Each row below has a hidden score, from 0 to 20, with 10 about the middle. What is it? The score is a weighted sum of the row's numbers plus the product of two more (or one squared), each taken from its middle value.
[ 0.8 -1.4  0.5 -3.0  0.6  1.3 -0.1 -1.9  0.5 -1.2  0.6 -0.2 -0.9 -0.4 -3.3 -0.3] -> 3
[ 0.9 -0.8  0.5  0.3  0.9 -0.6  0.9 -0.8  1.2  1.0  0.8  0.6 -1.1  1.1 -0.7  0.9] -> 5
[ 0.4  0.2  0.4  0.2  0.2 -0.6 -1.1 -0.3 -0.1  0.8 -0.3 -0.3 -0.2  0.7  0.9  0.4] -> 10
[-1.1  0.9 -0.3 -0.8 -1.8  1.2 -0.5  1.8 -1.8 -1.8 -1.9 -0.8  2.1 -1.5 -0.6 -2.3] -> 16
[ 0.8 -0.8  0.2  0.0  1.4 -0.2  0.7 -1.3  1.0  0.6  0.9  0.8 -1.3  1.6 -0.8  0.5] -> 12
[ 0.2  0.9  0.4 -0.2 -0.8  0.2 -1.4  0.6 -1.1 -0.6 -1.0 -0.7  0.6 -0.4  0.5 -0.1] -> 8
[ 0.3  0.2  0.1  0.7  0.9 -0.7  0.5  0.0  0.3  1.0  0.2  0.7 -0.4  0.6  0.9  0.4] -> 9
[ 0.5 -0.7  0.2  0.8  1.0 -1.1  0.9 -0.3  0.9  1.1  0.5  0.8 -0.7  1.1  0.2  0.7] -> 8
[-0.7  1.2 -1.2  0.5 -0.3  0.8  0.6 -0.1 -0.3 -0.3  0.1  0.4  0.6 -1.2  1.0  0.2] -> 12
[ 0.6  0.2  1.0  0.1 -0.3 -0.5 -1.8  0.4 -0.7 -0.1 -0.8 -0.8  0.1  0.3  0.5  0.5] -> 3
[ 0.0 -0.2 -0.2  0.9  0.2 -0.5  0.9 -0.5  1.2  0.6  0.5  0.2 -0.5  0.4  0.3  0.6] -> 8
[ 0.0 -0.9 -0.2  0.7  0.9 -0.8  0.1 -0.4  0.8  1.2  0.6  0.5 -0.9  1.4  0.1  0.8] -> 13
[ 0.2 -0.2 -0.3  0.8  0.4 -0.5  0.8  0.0  0.9  0.5  0.6  0.2 -0.6  0.7  0.7  0.7] -> 10
[ 0.2  0.3 -0.1  1.0  0.8 -0.7  0.1  0.6  0.4  0.9  0.5  0.3 -0.4  0.6  1.0  0.7] -> 7
[-0.2  1.2  0.2  0.4 -0.7  0.6 -0.7  1.0 -0.8 -0.5 -0.9 -0.5  0.8 -0.8  0.6 -0.5] -> 9
[-0.3  0.4 -0.5  1.0  0.4  0.3  0.4  0.1  0.3  0.3  0.1  0.7  0.0 -0.2  1.3  0.8] -> 11
[-1.3  1.5 -0.5 -1.0 -2.0  1.2 -0.6  1.4 -2.2 -1.8 -1.6 -1.4  1.9 -1.6 -0.5 -2.2] -> 12
[-0.7  1.6  0.1  0.1 -0.8  0.6 -0.9  0.2 -1.1 -0.2 -0.9 -0.2  0.8 -0.7  0.5 -0.4] -> 9
[ 0.9 -1.3  0.3 -1.3  1.2  0.4  0.3 -1.6  0.5  0.2  1.2  0.6 -1.2  1.0 -2.1  0.0] -> 10
[-1.0  1.5 -0.4 -1.0 -2.2  0.9 -0.7  1.8 -2.0 -2.1 -1.5 -1.0  2.0 -1.5 -0.8 -2.4] -> 14
[-0.2  0.6 -0.6  0.6  0.2  0.0  1.1 -0.1  0.2 -0.1  0.1  0.6  0.2 -1.2  1.0  0.6] -> 10
[-0.8  1.6 -0.6 -0.9 -2.0  1.4 -0.9  1.6 -1.9 -2.0 -1.8 -0.9  1.9 -1.5 -0.2 -2.2] -> 17
[ 0.6 -0.7  0.5  0.4  0.3 -0.7 -0.6 -0.3 -0.1  0.9 -0.1 -0.1 -0.5  0.8  0.2  0.7] -> 10
[ 0.5 -0.8  0.4  0.3  0.7 -0.6  0.7 -0.4  1.0  0.9  0.8  0.3 -0.7  1.0 -0.3  0.9] -> 7
[ 0.7 -0.9 -0.1 -0.1  1.2 -0.9  0.5 -1.0  0.8  1.1  0.6  0.4 -1.2  1.4 -0.6  0.9] -> 11
[-0.3  0.6  0.4  0.0 -0.7  0.3 -0.9  0.8 -1.1 -0.4 -0.7 -0.9  0.7 -0.8  0.4 -0.3] -> 6
[ 0.4 -0.2  1.1 -0.1 -0.7  0.1 -1.7 -0.1 -0.9  0.1 -0.9 -1.1  0.3 -0.2  0.3  0.3] -> 8
[ 0.3  0.1  0.6  0.4  0.0 -0.1 -0.8  0.5 -0.4  0.6 -0.4 -0.6  0.0  0.3  0.8  0.3] -> 7
[-0.2  0.2 -0.4  0.9  0.1 -0.5  0.3  0.2  0.9  0.3  0.7  0.4  0.1 -0.1  1.2  0.4] -> 12
[-1.0  1.7 -0.3 -0.2 -1.4  0.9 -0.3  1.3 -1.5 -0.9 -1.1 -0.3  1.5 -1.4  0.7 -1.2] -> 12
[-0.7  0.4 -0.4  0.5 -0.2  0.6  0.6  0.4 -0.1  0.3  0.1  0.0  0.2 -0.4  1.0  0.4] -> 8
[ 0.4 -0.5  0.3  0.8  1.2 -0.6  0.0 -0.4  0.8  1.5  0.8  0.5 -1.0  1.5  0.5  0.9] -> 8
[-0.6  1.3 -0.1 -0.8 -1.6  0.8 -1.6  0.6 -1.9 -1.6 -1.2 -1.2  1.4 -1.3  0.3 -1.5] -> 10
[-0.3  0.4 -0.5  0.8 -0.1  0.1  1.3 -0.1  0.9 -0.2  0.6  0.2  0.1 -0.9  1.0  0.5] -> 8
[ 0.9 -0.6  0.4  0.3  0.2 -0.3 -1.4 -0.1  0.0  1.0 -0.1 -0.1 -0.5  1.1  0.5  0.9] -> 14
[-0.3  0.4 -0.4  0.5 -0.1 -0.1  0.7  0.2  0.4  0.7  0.4  0.4  0.0 -0.3  0.9  0.4] -> 8
[-0.1 -0.6 -0.1  0.0  0.2 -0.8  0.8 -0.7  1.5  0.1  0.6  0.1 -0.5  0.2  0.3  0.6] -> 13
[-1.1  1.2 -0.1 -0.8 -1.8  1.3 -1.3  1.1 -1.9 -2.5 -1.4 -0.6  1.7 -1.2  0.1 -2.0] -> 12
[ 0.5 -0.5 -0.1  1.0  1.1 -1.2  0.4 -0.4  0.6  1.0  0.5  0.5 -0.7  0.9  0.4  0.7] -> 10
[-0.4  0.9 -0.4  0.4 -0.2  0.3 -0.6  1.1 -0.6  0.4 -0.1  0.0  0.6 -0.7  0.8 -0.1] -> 13
[ 0.6 -0.8  0.2  0.9  0.9 -0.9 -0.4 -0.3  0.6  1.4 -0.1  0.0 -0.6  1.4  0.5  0.9] -> 8
[ 1.0 -1.3  0.6 -2.5  0.5  1.5  0.2 -1.5  0.4 -0.8  0.6  0.1 -0.9  0.1 -3.1 -0.5] -> 6
[ 0.4 -0.8  0.2  0.5  1.2 -1.1  0.8 -0.5  0.9  1.2  1.0  0.5 -1.1  1.3  0.2  1.0] -> 10
[ 0.3  0.0  1.1  0.4 -0.2 -0.4 -1.5 -0.1 -0.3  0.3 -0.3 -0.6 -0.1  0.3  0.2  0.7] -> 4
[-0.2 -0.3 -0.5  0.8  0.5 -0.7  0.7 -0.1  0.9  0.5  0.6  0.7 -0.2  0.1  1.0  0.7] -> 13
[ 0.6 -1.2  0.5 -0.7  1.4 -0.2  0.6 -1.3  0.7  0.4  0.9  0.8 -1.3  1.2 -1.6  0.2] -> 10
[ 0.0  0.0  0.1  0.3  0.0 -0.2 -1.0  0.5 -0.5  0.2 -0.4 -0.4  0.0  0.2  0.4  0.4] -> 10
[ 0.3 -1.2  0.0 -0.5 -0.2 -0.7  0.8 -1.0  1.4  0.0  0.6  0.1 -0.6  0.0 -0.4  0.3] -> 13
[ 1.1 -1.1  0.5 -2.2  0.2  0.2  0.3 -1.9  1.2 -0.8  0.9  0.0 -1.0  0.0 -2.1  0.2] -> 8
[ 0.3  0.8  0.5 -0.1 -0.7 -0.1 -2.0  0.6 -1.5 -0.6 -1.2 -0.9  0.7 -0.6  0.5 -0.3] -> 10
[-0.1 -0.2 -0.2  0.7  0.5 -0.6  0.8  0.0  0.7  0.9  0.8  0.3 -0.3  0.3  0.7  0.7] -> 8
[ 0.6 -1.5  0.2 -0.3  1.7 -0.4  0.2 -1.2  0.7  0.8  1.0  0.6 -1.3  1.3 -1.4  0.4] -> 10
[ 0.9 -1.0  0.1  0.7  1.6 -0.6  0.0 -0.8  0.8  1.6  0.7  0.9 -1.2  1.9 -0.5  1.1] -> 7
[-1.2  1.5 -0.6 -0.8 -2.0  0.7  0.0  2.0 -2.0 -1.6 -1.6 -0.9  2.1 -1.4 -0.7 -2.6] -> 13
[ 0.3 -0.4  0.1  0.6  0.7 -0.8 -0.1  0.1  0.7  1.3  0.2  0.4 -0.8  0.9  0.8  0.9] -> 10
[-0.7  0.9 -0.1  0.3 -1.0  0.6 -0.6  0.7 -1.0 -0.3 -0.9 -0.6  0.8 -1.0  0.6 -0.4] -> 10
[ 0.7 -0.5  0.4  0.4  0.7 -0.7 -0.9 -0.4  0.4  1.2  0.3  0.0 -0.6  1.3  0.4  0.8] -> 10
[-0.3  1.0  0.3 -0.5 -1.4  0.7 -1.5  1.0 -1.2 -1.4 -1.3 -1.2  1.2 -1.0  0.4 -0.7] -> 8
[ 0.1  0.4  0.5  0.8 -0.1 -0.1 -1.4  0.3 -0.4 -0.1 -0.5 -0.4  0.0 -0.1  0.7  0.3] -> 8
[ 1.0 -1.5  0.8 -2.3  0.4  0.6 -0.2 -2.2  0.9 -1.0  0.4 -0.5 -0.9 -0.2 -3.1 -0.3] -> 4
[-0.8  1.5 -0.4 -1.1 -1.9  1.1 -0.2  1.7 -1.8 -2.1 -1.6 -0.7  2.1 -1.4 -0.6 -2.4] -> 14
[ 0.2 -0.5 -0.3  0.2  0.0 -0.8  0.8 -0.4  1.2  0.2  0.8  0.2 -0.5  0.0  0.2  0.6] -> 12
[ 0.0  0.1  0.7 -0.2 -0.6  0.3 -1.6 -0.1 -0.7 -0.4 -0.9 -0.7  0.3 -0.1  0.2  0.4] -> 7
[ 0.9 -0.7  0.3  0.6  1.3 -1.1 -0.2 -0.3  0.8  1.5  0.4  0.4 -1.0  1.9  0.4  0.7] -> 9
[ 0.0 -1.0  0.0 -0.5  0.1 -0.6  0.7 -0.9  1.4  0.3  0.8  0.2 -0.8  0.1 -0.2  0.2] -> 12
[ 0.1 -0.4 -0.1  0.7  0.1 -0.7  1.0 -0.5  1.1  0.4  0.5  0.1 -0.3 -0.1  0.5  0.6] -> 9
[ 0.8 -0.5 -0.2  0.7  1.1 -0.9  0.1 -0.6  0.9  1.2  0.6  0.7 -1.1  1.2  0.0  0.9] -> 9
[ 0.4 -1.3  0.3 -1.4  1.4  0.4  0.6 -1.4  0.7  0.0  0.7  0.5 -1.3  0.9 -1.9  0.0] -> 9
[ 0.7 -0.1  0.1  0.9  1.1 -0.8 -0.3 -0.1  0.4  1.3  0.5  0.4 -0.8  1.0  0.2  0.9] -> 7
[ 0.3 -0.4 -0.3  0.7  0.9 -0.7  0.9 -0.4  1.2  0.8  0.8  0.5 -0.5  0.7  0.5  0.7] -> 8
[ 0.7  0.2  0.8  0.2  0.1 -0.4 -1.1 -0.1 -0.3  0.8 -0.4 -0.7 -0.3  0.7  0.6  0.6] -> 5
[-0.1 -0.6 -0.2  0.5  0.1 -0.7  1.0 -0.3  1.2  0.2  0.6  0.3 -0.3  0.2  0.6  0.5] -> 13
[ 1.0 -1.4  0.4 -0.8  1.2 -0.1  0.4 -1.2  0.5  0.6  1.2  0.6 -1.2  1.2 -1.7  0.4] -> 10
[ 0.5 -0.4  0.3  0.5  0.2 -0.5 -1.1 -0.2 -0.1  1.0 -0.2 -0.4 -0.2  0.4  0.6  0.5] -> 15
[-0.7  1.5 -0.9  0.1 -0.9  1.0  0.4  0.6 -0.8 -0.5 -0.4  0.5  1.0 -1.4  0.8 -0.3] -> 12
[ 0.3 -0.9  0.4  0.3  1.1 -0.7  0.2 -0.7  0.8  1.5  0.9  0.6 -1.0  1.6  0.2  0.9] -> 10
[ 0.8 -0.5  0.1  1.1  1.1 -1.0 -0.2 -0.1  0.7  1.5  0.4  0.4 -0.8  1.0  0.4  0.8] -> 10
[-0.8  1.5 -0.8  0.4 -0.7  1.0  0.3  1.0 -1.4 -1.0 -0.6 -0.2  1.3 -1.6  0.3 -1.0] -> 11
[-0.9  1.6 -0.8  0.0 -1.0  1.0 -0.1  1.4 -1.2 -1.0 -0.9 -0.4  1.3 -1.1  0.5 -0.9] -> 11
[ 0.5 -0.9  0.1  0.8  1.0 -1.1  0.3 -0.2  1.1  1.6  0.8  0.8 -0.8  1.2  0.3  0.8] -> 8
[ 0.7 -0.7  0.8  0.9  1.2 -0.9 -0.2 -0.6  0.6  1.2  0.5  0.2 -0.9  1.4  0.2  0.8] -> 6
[-0.3  0.1 -0.1  0.8  0.4 -0.2  0.6 -0.1  0.8  0.8  0.4  0.7 -0.3  0.3  0.8  0.8] -> 9
[ 0.9 -0.2  0.7  0.6  0.5 -0.7 -1.1 -0.1 -0.2  0.8 -0.3 -0.5 -0.4  0.9  0.4  0.8] -> 7
[ 0.4  0.2  0.2  0.5  0.2  0.0 -1.1  0.0 -0.5  0.7 -0.4 -0.2 -0.1  0.3  0.7  0.3] -> 14
[-0.4  0.6 -0.6  0.8  0.0 -0.3  0.3  0.2 -0.1  0.1 -0.2  0.4  0.3 -0.1  0.8  0.2] -> 13
[-0.6  0.5 -0.5  0.8 -0.1  0.1  0.7  0.4  0.2  0.2  0.7  0.4  0.2 -0.4  1.1  0.3] -> 11
[ 0.8 -1.2  0.0 -0.6  1.4 -0.3  0.5 -1.4  1.0  0.7  0.9  0.8 -1.3  1.4 -1.3  0.4] -> 12
[ 0.3 -0.4  0.3  0.9  0.9 -1.0 -0.1 -0.4  0.8  1.4  0.3  0.5 -0.8  1.2  0.4  1.3] -> 8
[ 0.6 -1.3  0.1 -0.7  0.7 -0.3  0.7 -1.1  1.1  0.6  1.1  0.4 -1.1  0.7 -0.9  0.4] -> 10
[-1.0  1.2  0.1 -0.7 -2.2  1.3 -1.0  1.6 -2.2 -2.2 -1.5 -0.9  1.9 -1.6 -0.4 -2.1] -> 12
[ 0.5 -0.7  0.2  0.4  0.6 -0.8  0.2 -0.2  1.3  0.6  1.0  0.5 -0.9  0.9  0.3  0.7] -> 10
[ 0.7 -1.3  0.5 -1.2  1.7  0.4  0.3 -1.5  0.7  0.2  1.0  0.8 -1.1  1.3 -1.9  0.4] -> 11
[-1.0  1.6 -0.7  0.6 -0.1  0.6  0.7  0.8 -0.7 -0.2 -0.4  0.3  0.9 -1.5  0.6 -0.2] -> 7
[ 0.6 -1.2  0.7 -0.8  0.4  0.0  0.5 -1.3  1.3  0.0  0.9 -0.1 -0.9  0.5 -1.5  0.4] -> 8
[-0.3  0.2 -0.3  0.2  0.1  0.1 -0.2  0.2 -0.1  0.4 -0.3 -0.3  0.3 -0.4  0.7  0.2] -> 10
[-0.9  1.5 -0.5 -0.5 -1.5  1.0 -0.1  1.6 -1.6 -1.6 -1.2 -0.7  1.9 -1.6  0.1 -1.9] -> 13
[-0.2  0.5  0.0  0.1 -0.2  0.6 -1.1  0.9 -0.8  0.0 -0.2 -0.6  0.2 -0.3  0.7  0.1] -> 8
[-1.1  1.3 -0.1  0.1 -0.9  0.5 -0.7  1.3 -1.0 -0.9 -1.1 -0.5  1.0 -1.3  0.4 -1.0] -> 8
[ 0.6 -1.0  0.6  0.6  1.1 -0.9 -0.2 -0.6  0.5  1.3  0.8  0.6 -1.3  1.7  0.0  0.9] -> 10
[-0.2  0.4  0.8 -0.2 -0.9  0.2 -1.7  0.3 -1.3 -0.5 -1.3 -1.0  0.7 -0.7  0.3 -0.5] -> 7
[ 0.2 -0.3 -0.4  0.7  0.3 -0.5  1.0 -0.2  1.2  0.1  0.3  0.4 -0.2 -0.4  1.0  0.6] -> 11
[-0.2  0.2 -0.3  0.9  0.3 -0.1  0.5 -0.1  0.4  1.0  0.4  0.5 -0.2  0.3  1.1  0.7] -> 8
[ 0.6 -0.8  0.0  0.5  1.1 -0.8  0.4 -0.5  1.0  1.1  1.1  0.4 -1.0  1.3 -0.1  0.8] -> 9
[-1.4  1.4 -0.2 -0.7 -1.9  1.2 -0.3  1.8 -1.7 -1.7 -1.5 -1.1  2.3 -1.5 -0.6 -2.2] -> 11
[ 0.1  0.0 -0.4  0.7  0.7 -0.3 -0.1  0.1  0.8  1.1  0.4  0.6 -0.4  0.5  1.1  0.9] -> 11
[ 0.2 -0.5 -0.1  0.8  0.9 -0.6  0.7 -0.3  0.7  1.4  0.4  0.3 -0.7  0.9  0.6  0.9] -> 5
[-0.7  1.3 -0.7  0.6 -0.3  1.0  0.2  1.0 -0.7  0.0 -0.3 -0.1  0.8 -1.0  0.9 -0.5] -> 8
[-0.4  1.5  0.3  0.0 -1.1  0.8 -0.7  0.7 -1.4 -1.3 -1.0 -0.6  1.3 -0.9  0.7 -0.7] -> 8
[-0.2  1.1 -0.4  0.6 -0.6  0.4 -0.1  0.9 -0.6 -0.1 -0.6 -0.5  0.5 -0.5  0.8 -0.1] -> 7
[-0.4  1.1  0.2 -0.4 -0.7  0.8 -1.1  1.0 -1.1 -0.4 -0.9 -0.7  0.7 -0.7  0.5 -0.5] -> 7
[ 0.2 -0.8  0.1 -0.3  0.9 -0.7  0.6 -1.0  1.4  1.1  0.5  0.7 -1.1  1.2 -0.4  0.8] -> 11
[ 0.9 -1.1  0.4  0.7  1.2 -0.8 -0.3 -1.0  0.6  1.6  0.6  0.8 -1.2  2.1  0.0  1.0] -> 12
[ 0.6 -0.7  0.2  0.8  1.3 -0.7 -0.2 -0.3  0.5  1.6  0.5  0.5 -0.9  1.6  0.2  0.8] -> 8
[-0.6  0.5 -0.4  0.4 -0.4  0.5 -0.3  0.9 -0.6  0.1 -0.5  0.0  0.6 -0.5  0.8  0.1] -> 11
[ 0.3 -1.6  0.6 -1.6  0.9 -0.2  1.0 -1.6  1.0  0.2  0.7  0.4 -1.1  1.0 -1.4  0.4] -> 14
[-0.2 -1.1 -0.1  0.2  0.1 -0.6  0.8 -0.8  1.1  0.2  0.5  0.5 -0.7  0.4  0.2  0.4] -> 17
[ 0.4 -1.1  0.4  0.6  1.2 -0.9  0.2 -0.8  1.0  1.4  0.9  0.7 -1.0  1.6  0.1  0.7] -> 11
[ 0.1  0.5  0.5  0.3 -0.3 -0.2 -1.9  0.4 -0.9 -0.5 -0.7 -0.8  0.3 -0.5  0.4  0.1] -> 5
[-1.0  1.3 -0.7 -0.7 -1.7  1.4  0.0  1.5 -1.5 -1.4 -1.3 -0.7  1.9 -1.6 -0.3 -1.9] -> 12
[-0.6  1.0 -0.4  0.8 -0.1  0.0  0.5  0.1  0.1  0.3  0.1  0.4  0.3 -0.7  1.0  0.4] -> 9
[-0.8  1.6  0.0 -1.0 -1.5  1.4 -0.1  1.5 -1.5 -1.2 -1.6 -0.9  1.7 -1.9 -0.5 -1.9] -> 9
[ 0.5 -0.4  0.4  0.2  0.6 -0.8 -0.6  0.0 -0.3  0.8 -0.2 -0.2 -0.3  0.4  0.6  0.7] -> 9
[-0.1 -0.1 -0.9  0.5 -0.4 -0.4  1.1 -0.5  0.9  0.3  0.5  0.3 -0.1 -0.7  0.8  0.3] -> 11
[-0.3 -0.9  0.1  0.5  0.3 -0.4  1.0 -0.8  1.4  0.7  1.0  0.5 -0.6  0.0  0.4  0.6] -> 10
[-0.4 -0.1 -0.1  0.8  0.2 -0.3  0.3  0.0  0.2  0.5  0.1  0.2 -0.1  0.1  0.7  0.5] -> 11
[-0.7  0.7 -0.4  0.4 -0.2  0.6  0.2  0.7 -0.4 -0.3 -0.4  0.1  0.7 -0.7  0.7 -0.1] -> 10
[-0.8  1.0 -0.7  0.3 -0.8  0.6 -0.5  0.7 -0.8 -0.3 -0.7 -0.1  0.9 -0.9  0.7 -0.2] -> 13
[ 1.0 -1.1  0.7 -2.8  0.3  1.2 -0.1 -1.9  0.6 -1.4 -0.2 -0.4 -0.7 -0.2 -2.7 -0.6] -> 3
[-0.4 -0.1 -0.3  0.8 -0.2 -0.7  0.9 -0.7  1.1  0.1  0.5  0.0 -0.1 -0.3  0.8  0.7] -> 14
[-0.3  0.6 -0.6  1.1  0.3 -0.1  0.3  0.6  0.0  0.7  0.0  0.1  0.1 -0.1  1.2  0.3] -> 8
[ 0.3 -0.6  0.1  0.5  0.9 -0.9  0.0  0.0  0.5  0.9  0.2  0.2 -0.6  1.1  0.7  0.8] -> 10
[ 1.2 -1.2  0.5 -3.1  0.3  1.7  0.0 -2.1  0.4 -1.9  0.7 -0.3 -0.8 -0.6 -3.5 -0.9] -> 2
[-0.7  0.7 -0.6  1.0 -0.5  0.4  0.7  0.1  0.0 -0.1  0.4  0.5  0.4 -0.9  1.1  0.3] -> 12
[ 1.1 -1.2  0.3  0.1  1.3 -0.7  0.6 -1.0  0.9  0.7  1.2  0.5 -1.4  1.7 -0.6  0.6] -> 11
[ 1.0 -1.0  0.4  0.3  1.3 -0.7  0.3 -1.0  0.9  1.0  0.8  0.7 -1.0  1.4 -0.4  1.1] -> 9
[ 0.5 -1.1  0.1 -1.5  1.0  0.5  0.7 -1.4  0.8 -0.3  0.8  0.6 -1.0  0.7 -2.0  0.0] -> 13
[-0.5  0.9 -0.6  0.7 -0.4  0.3 -0.4  0.6 -0.8 -0.2 -0.7 -0.6  0.7 -0.5  0.4 -0.1] -> 9
[ 1.0 -1.1  0.3 -0.6  1.0 -0.7  0.8 -0.9  0.9  0.6  1.0  0.6 -1.3  1.2 -0.9  0.6] -> 10
[ 0.4 -0.6 -0.1  0.7  0.6 -0.6  0.9 -0.4  0.9  0.6  0.6  0.6 -0.7  0.4  0.7  0.8] -> 10
[-1.0  1.6 -0.3 -0.9 -2.2  1.4 -1.0  1.7 -1.9 -2.1 -1.6 -1.0  1.9 -1.6 -0.6 -2.2] -> 14
[ 0.7 -0.6  0.6  0.7  1.2 -1.2 -0.2 -0.1  0.3  1.2  0.5  0.4 -0.8  1.3  0.2  0.6] -> 8
[ 1.0 -0.9  0.4  0.5  1.5 -1.1 -0.1 -1.0  1.1  1.2  1.0  0.4 -1.2  1.6 -0.4  0.7] -> 8
[ 0.6 -1.2  0.6 -1.2  1.0 -0.2  0.4 -1.2  0.9  0.6  0.7  0.6 -1.1  0.8 -1.5  0.3] -> 8
[-1.2  1.2 -0.2 -0.8 -2.3  0.7 -0.3  2.4 -1.6 -2.1 -1.5 -0.9  2.1 -1.2 -1.0 -3.1] -> 15
[ 0.9 -1.3  0.3 -0.4  1.3 -0.4  0.8 -1.5  1.1  0.6  0.8  0.7 -1.3  1.5 -1.2  0.3] -> 11
[-0.2 -0.7 -0.1  0.5 -0.2 -0.6  1.2 -0.5  1.6  0.1  0.6  0.1 -0.2 -0.3  0.5  0.5] -> 10
[-0.1 -0.9  0.1  0.2  0.4 -0.7  1.0 -0.5  1.1  0.7  0.7  0.4 -0.7  0.4  0.4  0.8] -> 11
[-0.7  1.4 -0.2 -0.4 -1.4  0.9 -0.8  1.0 -1.4 -1.2 -1.1 -0.7  1.5 -1.4  0.1 -1.2] -> 12
[-0.4  1.2 -0.2  0.9 -0.2  0.0  0.4  0.3 -0.2  0.0 -0.5  0.1  0.6 -0.9  1.1  0.2] -> 8
[ 0.3 -0.4  0.0  1.1  1.1 -0.7  0.1 -0.2  0.5  1.3  0.8  0.3 -0.8  0.9  0.6  0.9] -> 8
[-0.2  0.6 -0.7  0.8 -0.4  0.3  0.9 -0.2  0.5 -0.2  0.3  0.8  0.3 -1.2  1.1  0.5] -> 12
[-0.7  1.0 -0.5  0.5  0.2  0.3  0.9  0.1  0.3  0.0  0.2  0.2  0.4 -0.5  1.2  0.4] -> 10
[ 0.9 -1.2  0.3 -0.1  1.1 -0.8  0.5 -1.0  1.1  0.8  0.5  0.6 -1.1  1.5 -0.7  0.4] -> 11
[-0.1  0.6  0.0  0.7 -0.2 -0.1  0.2  0.4 -0.4  0.3 -0.3  0.0  0.1 -0.2  1.0  0.4] -> 8
[ 0.2 -0.9 -0.2 -0.3  0.1 -0.6  1.0 -0.4  1.1  0.0  1.0  0.0 -0.6  0.1  0.1  0.6] -> 13
[-1.2  1.4 -0.6 -0.2 -1.6  1.2 -0.2  1.4 -1.7 -1.6 -1.3 -0.4  1.9 -1.6  0.1 -1.7] -> 15
[ 0.7 -1.0  0.6  0.2  1.3 -0.4  0.5 -0.6  0.9  1.3  1.0  0.7 -1.3  1.5 -0.4  0.8] -> 6
[-0.9  0.9 -0.3 -0.7 -2.2  0.8 -0.2  2.7 -1.7 -2.3 -1.4 -1.4  2.1 -1.1 -1.5 -3.3] -> 12
[ 0.8  0.0  1.0  0.5  0.4 -0.5 -1.4 -0.1 -0.1  0.6 -0.3 -0.8 -0.4  0.5  0.1  0.8] -> 2
[-1.2  1.0 -0.3 -0.8 -1.7  1.2 -0.8  2.2 -1.5 -1.9 -1.2 -0.9  2.1 -1.5 -0.5 -2.4] -> 16
[ 0.3 -0.5  0.1  0.9  0.5 -0.9  0.4 -0.3  0.5  0.9  0.7  0.6 -0.8  0.6  0.7  0.8] -> 11
[ 0.8 -1.1  0.6 -3.1  0.5  1.0 -0.3 -2.0  0.4 -1.0  0.4  0.1 -0.9 -0.2 -3.2 -0.4] -> 3
[-0.8  0.9 -1.0  0.8 -0.1  0.2  1.2 -0.4  0.5 -0.1  0.4  0.1  0.4 -1.2  1.1  0.5] -> 10
[-0.3  0.8  0.2  0.1 -0.6  0.3 -0.9  0.5 -0.8  0.0 -0.8 -0.5  0.5 -0.6  0.6  0.1] -> 8
[-1.0  1.3 -0.7 -0.8 -2.3  0.7 -0.2  2.5 -1.4 -2.0 -1.1 -1.0  2.0 -1.2 -1.0 -3.2] -> 15
[-0.2  1.4 -1.0  0.6 -0.2  0.5  0.9  0.7 -0.2 -0.6 -0.2  0.2  0.7 -1.1  0.8  0.2] -> 7
[-0.5 -0.4 -0.7  0.7  0.0 -0.3  0.8  0.0  0.9  0.4  0.8  0.4 -0.1 -0.5  1.0  0.5] -> 12
[-0.7  1.4 -0.1 -0.7 -1.3  1.0 -0.2  1.5 -2.0 -1.7 -1.6 -0.9  1.6 -1.3  0.1 -1.8] -> 8
[ 0.9 -1.2  0.1 -1.4  1.3  0.2  0.1 -1.6  0.9  0.3  0.5  0.4 -1.2  0.6 -2.0  0.1] -> 9
[ 0.5 -1.3  0.0  0.2  0.4 -0.6  0.5 -0.8  1.0  0.1  0.5 -0.1 -0.8  0.6 -0.2  0.6] -> 12
[ 0.5 -0.5  0.5  0.9  0.5 -0.9 -0.9 -0.1  0.0  1.0  0.2  0.0 -0.5  0.9  0.5  0.8] -> 10
